0: tensor([102, 146, 132, 110, 125, 118, 126, 142, 138, 123, 128, 133, 117, 119, 141, 090, 147, 150,
        159, 112, 133, 140, 133, 113, 129])
1: tensor([065, 141, 149, 082, 113, 082, 109, 130, 146, 121, 118, 153, 101, 119, 168, 086, 185, 153,
        162, 134, 118, 170, 162, 122, 114])
2: tensor([230, 107, 112, 213, 158, 199, 167, 122, 104, 145, 135, 093, 165, 144, 072, 195, 033, 083,
        056, 100, 137, 066, 055, 128, 153])
3: tensor([114, 140, 131, 111, 127, 115, 132, 130, 130, 128, 129, 135, 121, 130, 130, 110, 135, 145,
        144, 121, 126, 143, 126, 120, 131])
4: tensor([088, 132, 130, 097, 113, 100, 123, 129, 135, 130, 121, 145, 118, 115, 137, 094, 165, 153,
        162, 132, 127, 164, 147, 122, 130])
5: tensor([080, 132, 145, 102, 107, 072, 131, 111, 122, 136, 117, 158, 132, 107, 146, 125, 179, 148,
        149, 134, 120, 186, 150, 135, 143])
6: tensor([159, 114, 113, 150, 140, 147, 146, 129, 116, 142, 136, 122, 133, 134, 102, 150, 094, 122,
        099, 126, 133, 117, 097, 131, 141])
7: tensor([071, 131, 137, 083, 112, 087, 097, 128, 145, 113, 122, 145, 103, 110, 157, 098, 191, 138,
        157, 152, 120, 165, 180, 127, 108])
8: tensor([205, 110, 104, 183, 146, 193, 117, 132, 136, 121, 141, 097, 140, 158, 103, 169, 064, 074,
        079, 133, 148, 044, 107, 133, 102])
9: tensor([219, 158, 107, 238, 165, 193, 178, 158, 109, 126, 125, 105, 212, 137, 079, 163, 061, 063,
        060, 063, 138, 102, 045, 085, 172])
10: tensor([086, 102, 148, 131, 088, 039, 134, 075, 098, 141, 108, 165, 183, 090, 140, 190, 205, 112,
        112, 155, 120, 219, 160, 166, 164])
11: tensor([101, 135, 128, 105, 128, 105, 111, 128, 140, 111, 124, 133, 112, 128, 150, 102, 152, 133,
        141, 139, 123, 141, 152, 131, 115])
12: tensor([064, 126, 145, 082, 105, 071, 120, 109, 129, 135, 123, 155, 112, 105, 161, 109, 192, 152,
        162, 147, 116, 182, 164, 134, 122])
13: tensor([056, 139, 145, 068, 108, 082, 113, 129, 142, 123, 123, 152, 091, 113, 166, 072, 193, 166,
        180, 138, 120, 171, 168, 124, 117])
14: tensor([087, 146, 131, 091, 124, 106, 129, 135, 136, 123, 123, 139, 107, 113, 140, 075, 162, 161,
        173, 120, 129, 157, 136, 110, 131])
15: tensor([159, 123, 128, 146, 151, 160, 134, 139, 128, 131, 136, 113, 109, 158, 125, 124, 081, 121,
        111, 118, 125, 073, 107, 126, 115])
16: tensor([111, 123, 130, 100, 117, 120, 093, 120, 136, 119, 139, 130, 106, 132, 150, 139, 136, 130,
        135, 164, 119, 122, 176, 143, 101])
17: tensor([082, 140, 137, 086, 124, 104, 121, 140, 145, 121, 124, 138, 092, 114, 151, 071, 170, 155,
        165, 129, 122, 148, 150, 117, 116])
18: tensor([072, 143, 142, 079, 116, 094, 104, 132, 144, 122, 132, 145, 096, 117, 165, 089, 177, 150,
        169, 148, 114, 159, 176, 114, 104])
19: tensor([189, 094, 120, 166, 135, 160, 106, 115, 125, 123, 141, 120, 130, 158, 107, 227, 074, 079,
        073, 162, 129, 071, 135, 159, 107])
20: tensor([140, 112, 127, 122, 129, 130, 124, 118, 125, 130, 132, 133, 123, 133, 117, 146, 115, 132,
        128, 138, 124, 122, 134, 140, 125])
21: tensor([169, 138, 121, 171, 147, 156, 172, 130, 105, 141, 119, 123, 162, 132, 091, 146, 089, 119,
        103, 091, 132, 123, 064, 114, 169])
22: tensor([065, 147, 146, 079, 112, 081, 115, 127, 143, 124, 124, 151, 109, 113, 165, 088, 190, 157,
        167, 135, 122, 175, 167, 118, 115])
23: tensor([083, 141, 129, 090, 117, 099, 123, 128, 137, 127, 123, 140, 110, 109, 140, 078, 176, 155,
        170, 132, 125, 170, 154, 107, 125])
24: tensor([155, 121, 129, 149, 130, 128, 143, 114, 111, 141, 126, 129, 158, 132, 104, 166, 097, 123,
        109, 122, 130, 133, 105, 140, 153])
25: tensor([062, 142, 145, 080, 106, 078, 109, 126, 140, 121, 120, 150, 107, 109, 164, 087, 188, 158,
        172, 138, 124, 175, 166, 123, 121])
26: tensor([100, 136, 137, 105, 126, 105, 124, 128, 133, 128, 124, 142, 112, 125, 143, 109, 148, 148,
        147, 133, 120, 148, 139, 126, 125])
27: tensor([126, 128, 132, 120, 129, 119, 127, 123, 125, 128, 122, 134, 128, 127, 118, 123, 125, 142,
        136, 131, 125, 139, 125, 130, 134])
28: tensor([075, 142, 139, 101, 104, 086, 115, 130, 142, 120, 125, 146, 124, 107, 163, 097, 183, 146,
        162, 128, 131, 168, 159, 125, 123])
29: tensor([056, 117, 137, 091, 093, 068, 102, 109, 140, 123, 130, 150, 127, 088, 164, 118, 221, 137,
        158, 164, 124, 185, 189, 137, 111])
30: tensor([121, 134, 129, 116, 132, 123, 136, 131, 127, 131, 123, 136, 121, 124, 123, 112, 131, 149,
        143, 123, 125, 143, 118, 120, 139])
31: tensor([114, 132, 131, 110, 126, 113, 128, 125, 130, 130, 124, 134, 118, 126, 133, 112, 134, 145,
        145, 130, 125, 139, 134, 132, 131])
32: tensor([098, 124, 145, 103, 115, 100, 123, 112, 128, 135, 127, 142, 110, 126, 149, 127, 152, 139,
        139, 146, 116, 145, 149, 141, 122])
33: tensor([090, 130, 138, 090, 123, 095, 120, 124, 136, 132, 123, 145, 109, 122, 146, 106, 155, 154,
        155, 138, 119, 153, 147, 133, 121])
34: tensor([120, 150, 118, 136, 127, 117, 127, 142, 132, 113, 118, 131, 152, 115, 124, 104, 150, 121,
        136, 111, 139, 153, 127, 104, 144])
35: tensor([088, 127, 136, 104, 109, 076, 125, 117, 125, 134, 118, 154, 143, 104, 141, 128, 183, 143,
        146, 138, 122, 185, 151, 130, 138])
36: tensor([120, 126, 122, 113, 135, 125, 107, 131, 141, 127, 123, 122, 108, 128, 129, 108, 142, 127,
        131, 153, 126, 115, 137, 126, 112])
37: tensor([087, 149, 129, 100, 116, 102, 119, 138, 141, 116, 125, 142, 121, 111, 145, 084, 171, 152,
        168, 118, 133, 161, 144, 114, 127])
38: tensor([077, 144, 143, 086, 118, 098, 127, 129, 136, 129, 122, 145, 105, 114, 151, 081, 170, 162,
        167, 124, 120, 165, 148, 114, 126])
39: tensor([255, 065, 071, 255, 188, 255, 188, 122, 088, 151, 160, 047, 207, 204, 026, 255, 000, 021,
        000, 099, 152, 000, 000, 179, 135])
40: tensor([115, 147, 123, 120, 127, 123, 136, 136, 126, 125, 118, 128, 132, 114, 121, 095, 142, 148,
        150, 107, 133, 152, 121, 109, 145])
41: tensor([108, 130, 123, 111, 128, 122, 114, 130, 133, 117, 130, 122, 104, 125, 135, 102, 145, 130,
        143, 143, 126, 128, 144, 120, 111])
42: tensor([125, 135, 133, 127, 128, 128, 146, 126, 122, 136, 126, 127, 132, 126, 124, 122, 124, 145,
        132, 115, 127, 139, 112, 122, 140])
43: tensor([255, 074, 087, 239, 148, 254, 104, 124, 136, 134, 176, 055, 184, 198, 077, 255, 000, 013,
        021, 158, 145, 000, 099, 165, 079])
44: tensor([088, 134, 140, 084, 112, 094, 110, 121, 136, 125, 121, 141, 102, 121, 154, 103, 164, 153,
        158, 141, 124, 156, 164, 131, 117])
45: tensor([090, 139, 140, 099, 120, 107, 130, 129, 131, 126, 124, 140, 105, 119, 141, 092, 157, 153,
        155, 126, 121, 157, 139, 117, 123])
46: tensor([113, 141, 123, 115, 123, 133, 100, 145, 149, 100, 138, 116, 115, 126, 150, 098, 141, 128,
        146, 131, 137, 114, 156, 118, 103])
47: tensor([158, 096, 129, 137, 124, 143, 121, 110, 120, 141, 135, 118, 129, 146, 118, 189, 094, 115,
        103, 158, 124, 100, 129, 159, 124])
48: tensor([099, 138, 133, 101, 123, 111, 122, 129, 135, 125, 126, 137, 107, 125, 141, 097, 146, 155,
        156, 128, 126, 146, 137, 122, 126])
49: tensor([183, 121, 123, 161, 148, 183, 148, 129, 109, 139, 139, 102, 138, 145, 094, 151, 069, 107,
        099, 119, 124, 083, 096, 122, 139])
50: tensor([120, 124, 130, 119, 124, 116, 124, 123, 128, 132, 133, 136, 131, 123, 127, 136, 133, 134,
        133, 137, 128, 142, 138, 129, 123])
51: tensor([240, 097, 107, 225, 165, 208, 170, 134, 100, 145, 129, 085, 175, 163, 068, 207, 019, 078,
        049, 101, 136, 051, 052, 140, 145])
52: tensor([135, 130, 113, 133, 125, 135, 115, 132, 130, 120, 133, 117, 136, 126, 131, 132, 122, 117,
        134, 129, 138, 111, 136, 127, 126])
53: tensor([207, 088, 110, 168, 147, 174, 145, 104, 107, 146, 134, 120, 161, 151, 075, 222, 046, 105,
        078, 140, 131, 095, 097, 155, 152])
54: tensor([188, 092, 116, 155, 144, 182, 142, 121, 118, 130, 137, 095, 131, 167, 109, 162, 061, 109,
        081, 148, 135, 067, 101, 157, 111])
55: tensor([253, 136, 094, 255, 169, 225, 188, 148, 090, 122, 116, 083, 211, 129, 042, 176, 026, 068,
        044, 052, 153, 074, 024, 107, 198])
56: tensor([123, 129, 137, 123, 131, 123, 129, 126, 124, 131, 126, 132, 119, 133, 132, 121, 128, 139,
        130, 126, 123, 129, 125, 131, 122])
57: tensor([061, 127, 144, 076, 103, 073, 113, 110, 134, 136, 130, 154, 100, 108, 158, 104, 199, 158,
        167, 155, 113, 180, 173, 133, 116])
58: tensor([109, 112, 140, 100, 117, 105, 105, 104, 132, 134, 132, 136, 115, 131, 144, 147, 143, 139,
        139, 159, 119, 136, 163, 153, 117])
59: tensor([106, 130, 134, 104, 127, 113, 117, 124, 127, 121, 126, 131, 109, 128, 138, 103, 149, 143,
        143, 136, 125, 138, 138, 137, 118])
60: tensor([082, 133, 141, 069, 122, 098, 100, 129, 147, 118, 131, 142, 083, 126, 161, 095, 163, 158,
        165, 155, 119, 145, 171, 133, 104])
61: tensor([083, 141, 135, 090, 117, 109, 106, 135, 149, 123, 134, 134, 101, 118, 156, 086, 161, 151,
        168, 135, 130, 139, 160, 126, 108])
62: tensor([116, 129, 126, 109, 125, 121, 117, 129, 135, 117, 123, 127, 109, 125, 132, 106, 134, 137,
        134, 136, 125, 128, 146, 130, 122])
63: tensor([059, 137, 144, 070, 107, 081, 109, 123, 140, 123, 125, 147, 091, 110, 165, 079, 192, 159,
        175, 145, 111, 174, 176, 120, 110])
64: tensor([194, 127, 117, 205, 150, 173, 161, 139, 111, 134, 121, 105, 163, 133, 088, 162, 075, 089,
        076, 095, 139, 090, 062, 114, 155])
65: tensor([065, 140, 138, 078, 108, 092, 113, 129, 144, 122, 127, 142, 099, 112, 164, 079, 184, 161,
        175, 133, 122, 169, 166, 119, 112])
66: tensor([071, 136, 141, 075, 117, 099, 109, 135, 147, 123, 126, 140, 092, 116, 160, 080, 175, 166,
        177, 137, 122, 151, 164, 125, 111])
67: tensor([255, 075, 091, 193, 164, 217, 096, 119, 124, 125, 149, 098, 159, 189, 094, 248, 008, 050,
        027, 174, 133, 010, 121, 165, 085])

tensor([161, 135, 116, 153, 138, 174, 132, 149, 129, 115, 140, 101, 121, 130, 123, 113, 095, 111,
        120, 111, 138, 075, 115, 116, 126]) 15 49
tensor([084, 142, 140, 083, 120, 100, 102, 140, 148, 114, 127, 142, 101, 125, 161, 093, 168, 143,
        162, 143, 118, 154, 171, 118, 101]) 18 61
tensor([149, 127, 119, 144, 135, 154, 104, 140, 131, 120, 140, 109, 116, 146, 130, 142, 111, 103,
        111, 146, 137, 090, 141, 133, 105]) 52 15
tensor([089, 126, 148, 102, 112, 090, 141, 111, 119, 141, 121, 151, 121, 115, 143, 118, 166, 154,
        145, 127, 118, 169, 135, 139, 139]) 5 35
tensor([152, 114, 121, 132, 128, 144, 122, 119, 131, 134, 138, 126, 136, 135, 114, 162, 097, 123,
        117, 139, 126, 111, 131, 138, 120]) 20 47
tensor([129, 126, 125, 123, 127, 122, 131, 128, 124, 132, 125, 134, 133, 129, 117, 127, 128, 138,
        137, 128, 131, 142, 124, 129, 139]) 27 30
tensor([232, 077, 085, 195, 144, 211, 083, 140, 133, 115, 163, 082, 158, 172, 090, 227, 054, 040,
        049, 177, 147, 015, 130, 155, 084]) 67 43
tensor([103, 078, 155, 139, 085, 047, 144, 057, 095, 165, 122, 168, 185, 108, 140, 235, 178, 114,
        098, 168, 117, 200, 150, 190, 156]) 10 35
tensor([178, 130, 114, 185, 138, 146, 179, 122, 097, 152, 123, 127, 192, 127, 082, 172, 089, 116,
        099, 090, 136, 143, 070, 124, 182]) 21 64
tensor([102, 147, 118, 114, 128, 124, 128, 147, 144, 117, 125, 132, 130, 108, 129, 083, 164, 145,
        161, 115, 132, 153, 135, 096, 129]) 0 40
tensor([162, 102, 130, 149, 134, 142, 142, 123, 121, 144, 131, 130, 130, 144, 108, 160, 095, 121,
        102, 131, 134, 107, 104, 143, 130]) 6 24
tensor([111, 126, 136, 107, 124, 112, 123, 123, 131, 126, 121, 138, 116, 127, 132, 116, 139, 148,
        147, 130, 126, 145, 137, 131, 130]) 31 26
tensor([165, 093, 124, 145, 120, 138, 117, 096, 122, 143, 145, 128, 157, 139, 113, 214, 096, 105,
        097, 158, 127, 102, 142, 169, 124]) 47 19
tensor([087, 124, 145, 098, 115, 088, 122, 116, 127, 134, 120, 148, 112, 116, 150, 111, 169, 151,
        147, 135, 122, 165, 150, 137, 131]) 33 44
tensor([101, 140, 135, 097, 127, 113, 130, 131, 129, 126, 121, 136, 108, 129, 137, 097, 146, 154,
        152, 122, 124, 146, 131, 125, 132]) 48 26
tensor([083, 134, 134, 075, 120, 111, 099, 133, 152, 119, 133, 138, 086, 130, 158, 088, 160, 156,
        169, 150, 117, 132, 174, 129, 094]) 60 61
tensor([148, 135, 125, 157, 132, 149, 140, 135, 122, 132, 135, 118, 148, 129, 121, 136, 106, 120,
        115, 103, 133, 111, 106, 120, 139]) 6 24
tensor([103, 105, 138, 118, 099, 086, 117, 100, 124, 144, 132, 146, 144, 120, 147, 166, 158, 128,
        127, 152, 124, 155, 160, 160, 127]) 58 32
tensor([077, 147, 135, 080, 119, 100, 095, 139, 149, 106, 124, 139, 095, 124, 167, 086, 178, 140,
        161, 146, 120, 152, 177, 121, 101]) 18 7
tensor([255, 103, 087, 255, 213, 255, 247, 132, 052, 174, 124, 037, 227, 197, 000, 255, 000, 021,
        000, 029, 156, 000, 000, 131, 211]) 39 55
tensor([062, 114, 139, 102, 093, 063, 104, 110, 138, 125, 132, 154, 141, 092, 167, 130, 225, 124,
        143, 166, 124, 183, 190, 142, 109]) 29 12
tensor([110, 120, 131, 092, 123, 120, 099, 126, 139, 127, 134, 129, 100, 134, 143, 120, 134, 143,
        146, 151, 120, 131, 165, 139, 104]) 16 62
tensor([214, 151, 101, 233, 160, 190, 172, 157, 112, 120, 118, 103, 202, 125, 072, 155, 068, 066,
        063, 068, 145, 094, 048, 085, 168]) 9 64
tensor([240, 069, 076, 190, 134, 206, 084, 124, 136, 115, 172, 083, 169, 167, 081, 243, 042, 036,
        048, 184, 141, 024, 147, 161, 081]) 67 43
tensor([079, 148, 142, 086, 123, 104, 122, 139, 140, 124, 123, 136, 095, 118, 153, 078, 171, 153,
        166, 127, 120, 153, 152, 115, 113]) 17 38
tensor([105, 117, 132, 113, 108, 105, 100, 117, 136, 127, 139, 136, 131, 122, 153, 149, 152, 128,
        143, 152, 130, 135, 170, 145, 111]) 58 16
tensor([064, 134, 152, 094, 101, 067, 120, 114, 132, 129, 122, 158, 129, 104, 168, 119, 201, 138,
        150, 144, 115, 190, 171, 132, 124]) 12 5
tensor([153, 130, 118, 138, 141, 159, 118, 141, 143, 122, 139, 116, 117, 139, 127, 124, 096, 114,
        122, 125, 126, 086, 121, 124, 106]) 15 52
tensor([108, 120, 129, 089, 126, 109, 088, 125, 145, 113, 134, 128, 099, 134, 142, 123, 147, 141,
        146, 167, 119, 131, 178, 133, 102]) 16 58
tensor([101, 152, 129, 106, 121, 117, 119, 138, 138, 121, 129, 135, 118, 118, 139, 093, 151, 149,
        159, 122, 134, 145, 140, 116, 122]) 0 48
tensor([228, 107, 098, 222, 139, 218, 109, 161, 135, 115, 140, 068, 164, 159, 109, 194, 042, 044,
        047, 115, 139, 021, 098, 122, 095]) 8 51
tensor([157, 138, 122, 160, 141, 147, 163, 129, 103, 134, 113, 120, 159, 126, 097, 132, 101, 126,
        113, 092, 134, 134, 081, 114, 168]) 21 24
tensor([186, 084, 111, 147, 146, 160, 099, 112, 119, 138, 143, 108, 145, 144, 102, 215, 071, 074,
        084, 179, 127, 082, 139, 166, 112]) 19 47
tensor([079, 135, 142, 089, 110, 085, 105, 122, 143, 119, 126, 147, 113, 119, 163, 108, 180, 139,
        150, 147, 123, 162, 176, 130, 108]) 7 44
tensor([157, 136, 125, 159, 142, 159, 169, 133, 111, 138, 123, 117, 142, 127, 096, 125, 094, 136,
        117, 094, 125, 125, 085, 105, 158]) 21 6
tensor([255, 080, 069, 255, 152, 255, 104, 122, 131, 135, 183, 042, 186, 190, 078, 255, 000, 015,
        022, 145, 169, 000, 100, 170, 086]) 43 67
tensor([081, 118, 127, 084, 108, 087, 086, 117, 142, 107, 119, 137, 106, 110, 151, 106, 194, 136,
        152, 170, 124, 163, 187, 140, 107]) 7 44
tensor([108, 145, 125, 116, 127, 115, 138, 137, 126, 121, 115, 134, 129, 114, 122, 094, 149, 145,
        149, 109, 132, 159, 122, 111, 150]) 40 30
tensor([147, 112, 127, 136, 142, 151, 127, 124, 129, 139, 133, 114, 105, 148, 126, 138, 091, 127,
        113, 133, 124, 100, 115, 139, 108]) 15 20
tensor([070, 121, 143, 090, 104, 076, 114, 111, 132, 134, 129, 154, 117, 109, 163, 112, 188, 148,
        161, 150, 121, 174, 169, 140, 116]) 12 57
tensor([159, 132, 117, 137, 145, 162, 097, 142, 141, 119, 143, 113, 112, 160, 130, 132, 094, 102,
        108, 147, 126, 076, 143, 118, 089]) 15 52
tensor([134, 135, 127, 143, 128, 131, 145, 132, 120, 133, 124, 127, 142, 120, 117, 124, 121, 132,
        132, 103, 134, 133, 106, 121, 150]) 42 30
tensor([122, 135, 129, 137, 124, 123, 143, 131, 124, 129, 119, 130, 141, 119, 121, 117, 138, 136,
        135, 108, 131, 145, 113, 120, 147]) 42 30
tensor([074, 152, 136, 091, 116, 107, 113, 139, 144, 114, 126, 134, 103, 112, 162, 068, 175, 150,
        169, 121, 131, 148, 155, 113, 113]) 17 61
tensor([102, 110, 145, 135, 101, 069, 153, 088, 101, 155, 118, 156, 171, 104, 133, 171, 171, 131,
        120, 130, 124, 194, 128, 151, 161]) 10 35
tensor([102, 151, 133, 116, 123, 122, 132, 139, 133, 122, 125, 133, 116, 120, 143, 089, 151, 140,
        151, 112, 129, 142, 129, 112, 131]) 0 48
tensor([108, 129, 130, 105, 126, 123, 110, 133, 141, 115, 123, 122, 105, 129, 135, 102, 149, 136,
        144, 140, 121, 124, 150, 122, 111]) 41 62
tensor([103, 125, 131, 092, 125, 111, 100, 129, 140, 113, 127, 136, 100, 133, 149, 105, 150, 144,
        146, 154, 123, 129, 166, 137, 096]) 11 16
tensor([164, 113, 114, 149, 132, 169, 109, 139, 138, 124, 148, 095, 126, 141, 123, 149, 086, 103,
        104, 139, 136, 074, 137, 126, 102]) 15 54
tensor([173, 097, 120, 144, 126, 150, 118, 105, 124, 140, 145, 120, 133, 150, 116, 198, 086, 113,
        096, 157, 116, 104, 136, 164, 114]) 47 19
tensor([111, 081, 158, 171, 080, 035, 175, 048, 074, 183, 111, 176, 229, 088, 126, 255, 187, 098,
        077, 143, 112, 233, 127, 181, 188]) 10 35
tensor([193, 118, 108, 186, 151, 179, 147, 131, 114, 128, 122, 102, 166, 136, 083, 151, 079, 090,
        083, 109, 141, 084, 071, 121, 149]) 64 49
tensor([090, 127, 139, 091, 119, 102, 123, 123, 135, 129, 123, 143, 102, 126, 152, 106, 158, 149,
        151, 138, 125, 149, 146, 137, 121]) 33 44
tensor([112, 066, 154, 176, 069, 026, 164, 034, 072, 185, 116, 177, 240, 091, 131, 255, 188, 090,
        070, 155, 122, 231, 139, 203, 189]) 10 35
tensor([128, 152, 119, 149, 118, 123, 136, 141, 127, 119, 124, 126, 162, 113, 124, 117, 144, 118,
        128, 101, 141, 152, 117, 107, 151]) 34 40
tensor([080, 149, 141, 088, 120, 106, 120, 136, 141, 122, 122, 137, 093, 120, 155, 072, 164, 157,
        164, 127, 123, 152, 148, 118, 118]) 17 38
tensor([085, 156, 135, 099, 119, 101, 120, 139, 142, 118, 124, 144, 119, 118, 151, 082, 169, 149,
        164, 119, 130, 160, 145, 109, 125]) 37 14
tensor([136, 118, 128, 116, 126, 127, 112, 114, 130, 131, 131, 126, 128, 137, 135, 148, 119, 132,
        129, 151, 128, 120, 140, 142, 125]) 20 50
tensor([143, 135, 122, 143, 129, 137, 111, 135, 133, 114, 131, 125, 147, 131, 127, 144, 119, 102,
        116, 124, 133, 116, 136, 124, 128]) 52 20
tensor([147, 136, 118, 139, 142, 162, 121, 151, 144, 124, 134, 108, 103, 145, 125, 110, 095, 125,
        123, 123, 130, 089, 116, 117, 112]) 15 52
tensor([070, 143, 131, 086, 110, 095, 113, 131, 141, 123, 124, 142, 102, 106, 158, 074, 185, 158,
        174, 130, 123, 163, 162, 118, 118]) 65 66
tensor([087, 138, 142, 088, 123, 100, 122, 122, 137, 129, 122, 140, 106, 127, 147, 097, 158, 153,
        159, 134, 121, 153, 145, 130, 126]) 33 45
tensor([160, 137, 121, 162, 142, 155, 159, 138, 116, 127, 118, 118, 144, 130, 097, 124, 090, 118,
        108, 096, 134, 113, 077, 114, 157]) 21 6
tensor([152, 120, 116, 141, 137, 159, 128, 142, 134, 117, 134, 113, 118, 143, 120, 129, 098, 118,
        121, 123, 136, 092, 119, 129, 120]) 15 52
tensor([078, 148, 143, 073, 124, 105, 122, 135, 140, 120, 121, 145, 082, 119, 154, 069, 161, 165,
        175, 126, 118, 151, 148, 117, 116]) 17 66
tensor([143, 117, 128, 122, 130, 136, 116, 119, 130, 135, 137, 126, 128, 144, 128, 155, 109, 123,
        118, 151, 123, 109, 140, 144, 115]) 20 47
tensor([245, 145, 090, 255, 159, 218, 184, 154, 092, 118, 121, 075, 222, 122, 048, 169, 038, 062,
        052, 050, 162, 069, 021, 097, 185]) 55 9
tensor([208, 159, 108, 228, 162, 191, 173, 162, 113, 119, 115, 103, 201, 134, 077, 149, 071, 071,
        063, 067, 143, 103, 046, 086, 170]) 9 64
tensor([255, 093, 099, 255, 193, 255, 204, 130, 066, 162, 139, 064, 196, 170, 020, 247, 000, 048,
        000, 069, 141, 000, 000, 132, 163]) 39 51
tensor([162, 133, 127, 164, 142, 153, 162, 132, 110, 141, 123, 117, 149, 129, 099, 134, 093, 130,
        107, 093, 133, 116, 079, 120, 160]) 21 6
tensor([200, 101, 107, 155, 152, 175, 133, 123, 118, 136, 147, 106, 140, 169, 096, 185, 048, 113,
        088, 137, 132, 056, 098, 144, 120]) 54 8
tensor([113, 111, 123, 093, 121, 117, 095, 125, 140, 120, 135, 133, 099, 134, 144, 127, 139, 133,
        143, 160, 126, 124, 164, 145, 105]) 16 58
tensor([103, 125, 134, 096, 119, 107, 093, 126, 150, 118, 139, 137, 109, 133, 154, 126, 146, 131,
        146, 154, 118, 130, 178, 136, 099]) 16 11
tensor([084, 138, 131, 094, 114, 111, 103, 132, 147, 113, 130, 134, 105, 118, 162, 097, 167, 140,
        165, 135, 130, 142, 171, 123, 106]) 61 44
tensor([139, 134, 125, 151, 131, 133, 143, 136, 117, 128, 121, 127, 149, 120, 114, 133, 126, 121,
        119, 109, 132, 135, 102, 118, 150]) 42 24
tensor([113, 146, 122, 117, 124, 123, 134, 140, 127, 123, 124, 135, 138, 114, 121, 097, 148, 148,
        153, 110, 137, 155, 122, 108, 147]) 40 34
tensor([094, 138, 136, 102, 119, 099, 128, 130, 132, 132, 122, 146, 122, 117, 139, 105, 164, 149,
        155, 135, 122, 161, 143, 120, 130]) 4 45
tensor([095, 147, 138, 101, 121, 103, 129, 132, 133, 123, 117, 138, 115, 117, 142, 087, 156, 149,
        155, 117, 126, 157, 133, 113, 132]) 45 14
tensor([115, 124, 132, 111, 115, 110, 121, 119, 127, 131, 123, 136, 127, 121, 130, 135, 142, 135,
        135, 139, 127, 148, 145, 140, 133]) 50 31
tensor([150, 133, 109, 135, 142, 170, 126, 148, 140, 124, 144, 106, 108, 137, 121, 112, 083, 120,
        124, 122, 135, 081, 109, 123, 116]) 15 52
tensor([118, 119, 133, 105, 124, 126, 112, 122, 136, 125, 129, 129, 107, 133, 131, 123, 130, 144,
        141, 145, 120, 127, 148, 132, 111]) 62 41
tensor([242, 064, 104, 181, 149, 195, 107, 096, 111, 144, 159, 100, 172, 168, 089, 255, 024, 060,
        035, 178, 128, 052, 124, 188, 102]) 67 19
tensor([141, 134, 115, 124, 146, 164, 127, 143, 131, 120, 131, 111, 098, 141, 125, 102, 097, 130,
        134, 129, 127, 097, 119, 123, 102]) 15 52
tensor([255, 119, 090, 255, 180, 254, 212, 139, 078, 143, 122, 071, 215, 150, 022, 224, 000, 059,
        008, 045, 145, 035, 000, 114, 190]) 55 51
tensor([163, 123, 126, 145, 145, 156, 142, 129, 120, 129, 128, 114, 129, 136, 104, 147, 085, 117,
        107, 115, 126, 098, 096, 128, 137]) 6 49
tensor([183, 109, 116, 149, 150, 168, 118, 128, 126, 133, 145, 111, 125, 166, 109, 171, 064, 118,
        099, 145, 137, 077, 112, 143, 109]) 54 49
tensor([091, 146, 140, 099, 123, 104, 127, 134, 133, 124, 124, 143, 116, 119, 148, 089, 158, 150,
        155, 120, 124, 157, 137, 113, 127]) 45 48
tensor([158, 127, 122, 153, 146, 157, 142, 136, 120, 138, 125, 116, 134, 138, 106, 136, 094, 120,
        106, 110, 130, 105, 094, 119, 147]) 6 49
tensor([169, 139, 126, 172, 149, 161, 155, 139, 121, 132, 123, 121, 157, 136, 109, 140, 087, 109,
        099, 093, 133, 103, 083, 114, 151]) 21 49
tensor([101, 124, 131, 093, 114, 112, 092, 122, 144, 119, 136, 133, 104, 124, 148, 127, 151, 134,
        152, 166, 122, 129, 173, 137, 102]) 16 58
tensor([107, 146, 127, 118, 124, 118, 128, 141, 140, 121, 129, 128, 122, 120, 142, 095, 151, 141,
        154, 114, 137, 138, 138, 117, 126]) 0 48
tensor([236, 109, 095, 211, 154, 225, 117, 164, 147, 116, 161, 075, 151, 152, 099, 179, 036, 048,
        069, 120, 150, 009, 098, 134, 096]) 8 67
tensor([149, 126, 119, 142, 141, 164, 121, 141, 137, 118, 137, 110, 116, 143, 124, 123, 101, 114,
        117, 130, 128, 085, 121, 129, 110]) 15 52
tensor([079, 123, 150, 100, 107, 078, 131, 112, 126, 139, 121, 154, 121, 113, 153, 116, 178, 152,
        154, 135, 120, 175, 149, 141, 134]) 5 35
tensor([083, 136, 133, 093, 116, 096, 107, 131, 141, 121, 123, 139, 105, 110, 155, 096, 177, 144,
        160, 140, 123, 159, 162, 126, 118]) 44 28
tensor([115, 136, 119, 118, 122, 138, 103, 143, 144, 114, 142, 117, 114, 119, 139, 105, 146, 118,
        145, 132, 133, 104, 156, 119, 105]) 46 41
tensor([134, 125, 123, 127, 124, 134, 117, 134, 124, 117, 126, 117, 117, 135, 124, 127, 118, 117,
        129, 135, 131, 112, 136, 133, 119]) 52 20
tensor([191, 128, 123, 190, 151, 179, 152, 130, 113, 121, 122, 106, 162, 147, 095, 162, 073, 091,
        073, 106, 139, 084, 081, 130, 147]) 64 49
tensor([093, 135, 126, 108, 113, 120, 113, 139, 143, 120, 140, 131, 115, 111, 148, 094, 164, 144,
        164, 130, 130, 132, 157, 118, 109]) 61 48
tensor([099, 146, 127, 107, 125, 120, 122, 136, 137, 121, 129, 134, 117, 118, 137, 092, 151, 147,
        167, 121, 135, 145, 136, 114, 128]) 0 48
tensor([130, 121, 126, 115, 127, 136, 114, 139, 138, 126, 135, 124, 103, 138, 136, 110, 127, 126,
        131, 144, 122, 105, 146, 131, 099]) 36 62
tensor([255, 072, 063, 255, 232, 255, 231, 143, 051, 159, 157, 010, 245, 208, 000, 255, 000, 000,
        000, 051, 157, 000, 000, 140, 189]) 39 55
tensor([083, 142, 137, 090, 124, 104, 107, 139, 148, 119, 126, 134, 100, 120, 156, 087, 170, 148,
        164, 142, 126, 147, 164, 120, 107]) 61 17
tensor([193, 123, 118, 166, 152, 173, 142, 135, 117, 134, 138, 111, 146, 152, 102, 161, 063, 103,
        091, 113, 136, 077, 087, 125, 134]) 49 64
tensor([154, 126, 130, 135, 146, 154, 120, 142, 135, 126, 138, 122, 115, 148, 115, 138, 093, 114,
        108, 135, 121, 094, 128, 134, 110]) 15 20
tensor([071, 144, 140, 092, 108, 086, 113, 127, 139, 115, 122, 144, 116, 107, 164, 091, 187, 146,
        163, 131, 131, 169, 164, 123, 125]) 28 25
